Some points, one per row:
tensor([2.223, 0.927, -0.182, 1.260, -0.076, 0.907, 1.112, -1.441])
tensor([0.007, 0.775, 1.468, -0.041, -1.145, 0.754, -0.054, 0.227])
tensor([1.149, 0.638, -1.635, 0.678, -0.457, -0.397, 0.500, 0.362])
tensor([-0.326, 0.445, -0.455, 0.113, -0.442, 0.067, -0.276, 0.614])
tensor([0.393, -0.036, -0.678, -0.916, -0.584, 0.702, 0.555, 0.671])
tensor([-1.318, -0.440, 1.376, -0.222, -1.036, 0.542, -0.748, -0.043])
tensor([0.076, 1.994, 0.435, 0.546, 0.619, 0.011, 0.419, -1.325])
tensor([1.929, 1.158, 0.027, 1.641, 0.776, -1.672, 0.492, -2.451])
tensor([2.870, -0.876, -1.312, 2.428, 0.464, -0.924, -0.552, 0.653])
tensor([-1.719, -0.103, -0.623, -0.814, 1.418, -0.166, -0.437, -1.166])
tensor([-0.735, 0.637, 0.545, -0.250, -1.206, 0.269, 0.482, 0.332])
tensor([-0.048, -0.008, 0.769, 0.294, -0.563, 0.637, 0.866, -0.304])
tensor([-1.231, 2.061, 0.104, 0.972, 0.499, -0.192, -0.037, -2.249])
tensor([-1.452, -1.537, 0.443, 0.674, -2.032, -2.142, -1.247, 2.399])
21 more points follow, each with its number after it:
tensor([0.907, -0.582, -0.640, 1.051, 0.872, -0.650, 1.075, -2.579]) 0
tensor([-0.842, -0.278, -1.652, -0.152, -0.344, -0.596, 0.193, -0.599]) 1
tensor([0.618, -0.031, -0.482, -0.568, -0.371, 1.154, 0.945, -0.349]) 2
tensor([-0.696, 0.510, 1.358, -0.094, -1.276, 1.545, 0.838, 0.914]) 3
tensor([0.462, 0.014, 0.713, 1.563, 0.171, -0.967, 0.111, -1.804]) 4
tensor([-0.707, 0.357, 0.012, 0.089, -0.733, -0.227, -0.610, 0.879]) 5
tensor([-1.404, -1.740, 0.863, 0.173, 0.052, -0.735, -1.452, 0.075]) 6
tensor([-0.600, -1.424, -0.658, 1.682, 1.474, -0.859, -0.002, -2.585]) 7
tensor([-1.546, 0.085, 0.045, -1.094, 0.011, 0.999, -0.757, 0.152]) 8
tensor([1.485, 1.856, 2.410, -3.161, 1.977, -0.865, 0.404, 0.893]) 9
tensor([-0.408, 0.804, -1.058, -0.063, 0.637, 0.444, -0.123, -0.864]) 10
tensor([-0.026, 0.538, -0.877, 1.243, 0.446, -0.865, -0.629, -0.750]) 11
tensor([-2.274, -1.110, 0.633, -0.164, -0.352, 0.524, -1.476, 0.676]) 12
tensor([-0.966, -0.995, 0.242, 0.046, 1.209, -1.075, -0.468, -1.160]) 13
tensor([-0.943, -0.027, 1.554, -0.004, -1.844, 1.170, 0.548, -0.065]) 14
tensor([2.225, 0.746, 1.924, -2.013, 1.299, 1.718, 0.803, 1.139]) 15
tensor([-2.413, -0.253, -0.798, -1.542, 1.228, 1.066, -1.547, 1.688]) 16
tensor([-0.145, 0.182, -2.150, 0.288, -1.507, -0.811, -2.262, 1.225]) 17
tensor([-0.867, -0.532, 1.088, -0.204, -0.514, 0.755, -0.317, -0.408]) 18
tensor([-0.028, 0.289, 0.653, 0.122, -0.694, 1.132, 1.249, 0.702]) 19
tensor([-0.549, -2.303, 0.578, -0.173, 0.140, -0.796, -1.672, 0.619]) 20
Which two of these numbered points are nearest to each point below, ignoring the 2 directions in which the first points spread most? Their numbers follow each, nearest first.
tensor([0.741, -0.842, -0.893, 0.898, 1.370, -0.671, 2.082, -2.823]) > 0 7
tensor([-1.292, -2.620, -0.392, 0.393, -1.710, -0.680, -0.859, 0.843]) > 0 4
tensor([-0.172, 0.572, -4.425, -1.084, 1.636, 1.471, -0.609, 0.224]) > 16 10
tensor([1.133, 0.674, 0.973, 0.713, 0.289, 0.163, 0.610, -0.951]) > 18 14
tensor([-0.096, -1.068, 1.391, 2.167, 0.452, -2.029, -0.293, -2.217]) > 4 6
tensor([1.078, -1.153, -1.840, 0.610, 0.175, -1.203, 1.863, -0.383]) > 1 0
tensor([-0.675, -0.664, 1.089, -0.197, -0.959, 0.805, 0.164, 0.576]) > 18 14
tensor([-0.578, -0.106, 0.218, -0.566, 0.574, 0.510, -0.470, 0.209]) > 8 10
tensor([0.532, 0.228, -0.761, -1.416, -0.757, 1.027, 0.707, 0.394]) > 2 8
tensor([-0.572, 0.383, -0.954, 0.256, -0.102, -1.988, -1.045, -0.016]) > 11 5
tensor([-0.105, 0.276, -0.869, 0.151, 0.360, -1.692, 1.266, -1.719]) > 1 0
